One vector is turned by the same rotation once a step. Each row is the vector after some number of steps, and that number follows the row.
The counts run from 0 to 462.
[-10   4 -11  10  -7  20  26  -2   2  -5  19  14  12   6 -12  17  11  21
   1  13 -10  11   8 -16   0  -1 -12  10 -20  34  20 -20   7   7 -26  -3
 -13] | 441
[ -4   5 -21   1 -20   9  28  15  -1 -23   9  22  13 -20  -4 -22   4  26
  -2  -8  -9 -11  11   2   3  -2 -15  16 -26   6   8 -18   1   4 -13  17
  -3] | 311
[  7   5   2   3 -20 -29  19   6  19  -3  14  -2  12 -13   5  17 -29  19
   6  23  -2 -12   8  -4   2  -5  -6  -6 -15 -17  11  -2 -14   4  -2  19
 -39] | 352
[-14  -7  -9 -27  -8 -19  15   7 -16  -4  16   3  -3   2  -2  17 -13  21
  -1 -12  -9  12  34   7 -12 -12  10  -6  -8   8  25 -12  -9   7 -44  -7
  -1] | 393
[-12 -16  -3 -15  -3   7  10   3 -11 -28  23  16 -14 -12 -12  -2 -24   6
  10  24  -3  -2  30 -17  -3 -13  19   1 -16   2 -15   4 -15  10 -11   3
 -24] | 35
[-10   7 -17 -13  -9 -12  13  -7  10  -3  25   7 -14  -2 -18  24 -19  23
  -5   5 -33  -3   4   1 -12 -13 -17  -5  -6  20  20 -17  30   6 -23 -12
  16] | 409
[-15  -4 -23  -1 -22 -17  22   8 -22 -14  -9  17 -12 -17 -18   8 -17  11
  -7 -11  -3  23  17   1   7 -11   2  14  -1  -2  29 -16  -3  16 -23 -11
  10] | 144
[ -6  -7 -12  -1 -24   0  36  -3  -5 -38   8  16 -13 -13  -7  13  -9   2
  14  19  -7  20  19  -1   7 -10  -1  -4   3   8  20 -24 -13   5 -14 -23
 -16] | 100
[-10  -2 -38  12 -21  -8   9  12 -27 -17  -6  11   7 -28 -12  -2 -34   8
   8  18   1  -5  12 -10   0 -10  16  -3 -21 -16   9   4  -8   5  -4  14
 -10] | 337
[-14  -8 -21   6   2  -6   4  -2 -17 -22  27  13  14   0  -6  18 -28   0
  24   8 -19  -9  22  -5  -5  -4  21  -5 -15  16  10   0   6   3 -24   8
 -21] | 88
[ -8  14   5 -15 -11 -21  12  26  -6 -23  -3  14  -9  10  -8   7  -6  28
 -13 -19 -17 -18  -8 -13 -30  -1  -7  -8  -5  11  19   7 -11  21 -19   6
   4] | 242
[ -8  -9   5   3  -5  -3  14  -6 -22  -7   3  13 -20  -4 -25  16 -32   5
  -3   8   0   7  28 -30  21 -15  17  15 -17   8   1  -8  -5   9 -24 -11
 -16] | 164
[-11  -2  -7   1 -10   4  13  -3   7 -42  22   7 -10  -9  -6  19 -15  11
   7  37 -10  -4   7 -17 -22 -11   1 -25 -15  -3  -2  -7  -8   2   3  -3
 -22] | 56
[-10   6 -12  13   5  18  14  -2 -23   4  12  10  -6   0 -24  18 -25  10
  -5  22  -7   3  20 -27  12 -13  17   4 -30  15   8 -13   7   3 -23  -7
 -18] | 163
[ -7   3 -22   2 -15  -4  12  -1 -31 -14 -15   9  -5  -6 -29  11 -38   6
 -14  27  17  -2  -7 -16   0  -1   9   4 -14   3   4   8 -10  15 -26   7
  -2] | 208
[-12  -9 -17  -3 -20 -37   0   6 -11 -22  12  10  -6 -23 -11   9 -35   2
   3  16 -11  -9  10 -10 -19  -4   9  -9  -5 -18  -5  12 -11  16  -6  18
 -10] | 58
[-13  16 -24  15   0  13  13  -2 -13   4   7  10   7   2 -20  14 -20  13
 -12  19  -4   7   8 -19   2 -13   4   5 -38  14  19 -20  18  -1 -21   2
  -5] | 162
[ -6   9 -11  28 -15 -14   4  -6   1  -2  12   3  -4  -2 -12  21 -19  20
  -7  27 -22  -9   5 -33   9  -7  -6   1 -32   3  18 -22  14   6  -7   8
  -8] | 140
[ -7   6  -2  -6 -14 -22  24  13   3 -16 -11  18  -9  -9 -39  18 -40  13
 -13 -17   6   7  -5  -7 -13 -10  -3  -8   2  10  16   9   9  21 -17  -7
   9] | 197
[  2   7   0 -29 -18 -11  20  10  13  -4  29  16  -6 -25 -13   3 -16  12
  -5   5 -17 -29   4  13 -15  -7 -25  -1  -9  -8   7   3   6  12 -10  11
 -13] | 30
[ -7  -8   0 -19 -21   3  29  10   5 -44  12  18  -7 -21 -17   7 -11  14
  19  -2  -7   1  11 -10 -16 -16 -11 -18  -2   9   2  -3 -10  13   3 -11
 -25] | 46
[ 13  11  -1  14 -20  -2  18   8   2 -21   8  17   2   2   5  -9  -6  27
  -6  27 -14 -21 -13 -25   2   7 -22   5 -28  11  -1  -5 -10  17  -4  18
 -12] | 268
[ -6  -6 -11  -7 -22   4  16  -7  13 -19  23   6 -10  -2   3  13   5  38
  -3  14  -7   2  14  -3  -5 -12 -20  -8 -18  22  11 -40   5  -3 -15  -5
   1] | 387
[  0   2 -28  -1 -33 -22  15   6  -3 -23  -9   0  -9 -20 -13  17 -19  27
   4  13  -5   4  -2 -15  -5 -16 -11 -23  -5   2  26 -15  -5  10   1  -3
   1] | 380
[-20 -15   5  -2  -8 -16   3   4 -22  -5  18   0 -15   9  11  19  -3  24
   1   4 -18  15  31 -27  -3  -9  17   0 -14  15   9 -10 -23  20 -29   0
 -10] | 414
[-13  11  -2 -13 -21 -12  19  10  -7 -13  11  -1 -26   1  -5  27  10  20
 -14   4 -17  11  11 -26 -18 -11 -15 -15  -6  11  31 -21  -9  12 -16 -19
 -16] | 425
[  1   5 -23  -8 -19 -21  30   9   9   0   8   5  17  -8  -3  21 -23  19
   3  22   6   3  15  17 -16 -14  -8 -11  -6  -5  34   1  -2   0 -25  -1
 -18] | 373
[ -8  12   5  10  -7  24  23  -6  -2 -15   3   8 -14   7 -17  21  -6  26
 -15  19   5   6   0 -35   3 -14  -6 -10 -28  20   7 -26   6   0  -8 -11
 -15] | 184
[ -6  -3 -10   0 -12   2  23 -13  19 -23  25   6 -11  -1  -6  27 -10  30
   2  36  -7   3  10 -11  -4 -19 -14 -18 -15  20  12 -23   8  -4  -8  -9
 -11] | 388
[ -5  -2  -2  -6 -19  -8  13  12  19 -22  15   8  -3 -15  -3   1  -8  39
   5 -12 -21 -19   8  -4   1  -9 -14  -4 -26   3   8 -28   7   4  -2  16
  -4] | 333
[  3 -13  -1  -2 -26 -20  10  11   9 -20  13  13  -1 -21   2  -8 -11  35
   4 -14 -16 -19  15  -7  16  -5 -14  11 -27  -5  -7 -22  -4   4  -4  27
 -13] | 332
[ -5   3  -9 -13  -6   4   0   4 -20 -10   7  13  -5   2 -26   1 -24  24
  -9 -10 -16 -23  -3  -9  -9   7  -2   9 -24  28   0  -5  20  10 -36  16
  14] | 226
[ -2  -2   7  15 -20 -11  16  -4  -3 -10  15  10  -6  -8 -25  26 -23   1
   7  25 -10   5  -1 -41  12  -6   0   7 -12  16   4  -4  -4  25  -7  -9
 -28] | 443
[-11  11 -27   1 -21 -15  -5  18 -12  -7   9  -2   7  -8   4   4 -11  13
  -2  22 -13 -13   5  -7 -34   1   1 -18 -23 -16  17   1  -8  17 -12  27
 -17] | 49
[ -1   1   4 -22 -12 -35   8  11   6  -7  18  -2 -16 -18  -2  18 -30  21
  -2   4 -15 -20  20  13  -5 -14   3 -12  -9 -20  10  -7  -7   5 -18   4
 -17] | 362
[ -4  11 -28  -3 -12 -19   8   7 -19  -1   7  -6  -1   2   3  25 -19  19
  -4  26  -6  -3  16 -12 -21 -12  14 -21 -19  -5  33  -4  -3  -2 -20   7
 -18] | 382
[-13  15 -10  15 -11 -20  17  23   0 -34   4  18   5  -3  10  -4  -9  21
  -1  13 -13  -2  -3 -28 -23 -10   7 -12 -22 -16  14  -2 -21  15   8  17
 -13] | 306
[-18   1 -25  -4   1  25   9   2 -17 -28  18  19  -1  -8  -6  -8 -17  15
   5  31  -1   0  22 -10 -13 -12  12  -9 -31   8  -8   0  -5   6 -16  12
 -19] | 34
[ -7  -8  -4   2  -3 -20  17  -2 -12  10  26   7   3   4   7  16 -20   2
   5  15 -14   5  31   6  12  -2  16  24 -18  -1  14  -7  -8   4 -39  -1
 -27] | 126
